(in the rows, 100 means zero)
Turns in one plane each, and the order they were made in; the first pair answered:
Budeb:
113,95,68,126,114,93,132,89,92,79,92 => 115,94,69,125,112,91,134,93,89,79,93
107,100,117,130,67,74,107,96,96,77,74 => 105,118,94,118,82,92,130,82,133,109,71
101,99,93,91,105,109,104,103,107,117,106 => 104,90,103,96,97,100,94,111,82,100,107
88,111,108,76,102,113,71,69,115,99,89 => 94,124,94,87,107,114,84,103,96,138,120
duz:
120,96,99,122,85,96,105,95,101,88,76 => 108,97,110,105,87,103,80,87,94,87,74
118,98,89,101,93,72,86,129,56,88,125 => 112,102,95,89,93,80,72,123,54,93,125
78,98,120,72,95,118,59,92,100,98,76 => 83,115,90,73,107,125,87,101,114,140,88
lavep:
104,68,86,112,91,114,96,77,128,93,77 => 90,80,93,93,98,126,63,85,111,122,96
72,123,105,56,103,131,56,99,103,122,94 => 107,111,64,104,105,110,146,93,147,101,68
100,114,87,91,113,121,108,84,132,113,90 => 97,100,108,92,106,115,86,77,122,82,79
bobig:
105,121,89,104,101,88,154,82,139,102,87 => 115,106,99,126,85,65,153,107,94,85,98
93,94,115,91,98,95,86,73,111,64,79 => 98,88,118,97,95,90,87,79,99,60,83
124,105,79,118,105,93,142,97,147,107,86 => 133,93,93,139,90,73,138,126,101,93,103
Then:
(two turns a pair)
102,108,88,89,96,107,94,112,101,128,99 => 107,90,109,98,86,96,89,108,91,86,83 -> duz lavep
96,85,92,136,84,94,119,87,73,62,88 => 102,104,68,139,93,101,142,103,80,109,109 -> Budeb Budeb
89,110,106,91,122,117,103,89,128,126,105 => 103,83,120,121,102,88,113,92,108,66,87 -> lavep bobig
78,124,86,93,113,116,80,97,114,125,105 => 105,103,73,135,100,85,126,115,100,100,103 -> Budeb lavep
100,100,88,108,112,86,111,110,98,116,111 => 104,87,98,108,108,84,106,91,108,84,90 -> duz Budeb
109,110,82,125,101,95,129,130,75,124,120 => 106,91,103,115,95,92,115,78,116,59,67 -> duz Budeb
117,88,82,115,94,94,96,108,104,98,107 => 106,91,92,99,99,107,80,91,116,95,97 -> lavep Budeb
112,98,113,94,94,102,103,92,116,64,76 => 110,113,95,92,104,114,119,94,133,101,87 -> bobig Budeb
96,93,117,89,85,92,62,102,108,77,92 => 93,110,103,82,91,107,63,117,102,118,117 -> duz Budeb
101,82,103,93,84,119,87,116,86,98,95 => 111,77,92,104,84,114,112,119,92,97,93 -> lavep duz
113,85,134,130,113,73,69,112,70,82,105 => 112,117,94,121,137,98,108,114,108,150,121 -> Budeb Budeb
100,107,83,101,108,101,126,81,145,90,78 => 109,91,97,127,87,71,120,126,76,76,106 -> Budeb duz
131,94,125,137,91,97,93,107,60,80,89 => 105,122,120,91,113,136,68,74,106,122,85 -> Budeb lavep
94,115,91,86,124,115,105,84,144,126,91 => 92,104,104,85,116,113,87,73,142,96,75 -> lavep duz
78,117,81,90,102,111,100,85,132,125,85 => 79,107,92,93,96,106,94,75,132,100,72 -> lavep duz
101,119,78,90,121,116,127,89,126,148,106 => 115,77,106,122,95,81,121,81,103,52,73 -> duz duz
103,105,84,86,111,107,129,74,152,100,73 => 95,118,84,76,115,119,118,82,143,130,91 -> lavep lavep
96,95,111,70,102,103,83,83,129,100,72 => 99,83,122,89,91,83,73,119,75,94,99 -> Budeb Budeb
78,120,105,53,118,133,63,68,135,126,89 => 81,103,117,59,110,124,56,53,132,87,69 -> lavep lavep
89,122,88,74,112,127,88,80,124,118,100 => 88,96,121,84,92,108,61,88,84,70,94 -> Budeb Budeb
87,76,99,107,84,92,95,105,54,90,113 => 93,73,92,116,84,88,112,103,60,82,107 -> lavep lavep
117,102,95,103,101,95,120,113,72,124,110 => 111,106,93,86,107,111,123,77,118,111,81 -> Budeb Budeb
98,112,98,80,101,95,79,107,95,122,105 => 110,111,80,101,98,87,119,108,112,115,99 -> Budeb lavep
112,74,123,98,95,83,105,125,66,91,125 => 116,69,118,103,94,78,120,123,72,82,120 -> lavep lavep
106,96,104,78,126,83,125,112,106,103,91 => 102,99,106,71,127,89,116,116,103,114,97 -> lavep lavep
91,116,92,96,114,116,103,113,83,140,143 => 93,82,123,101,96,98,81,79,89,46,93 -> lavep duz
113,100,71,125,91,93,156,107,117,114,100 => 74,111,118,65,91,121,52,92,88,123,109 -> lavep duz
75,123,122,72,112,128,58,78,103,129,104 => 106,89,116,118,96,94,112,63,122,50,63 -> duz lavep
91,100,92,95,112,121,105,86,120,120,98 => 92,81,114,102,100,103,82,86,92,82,90 -> Budeb Budeb
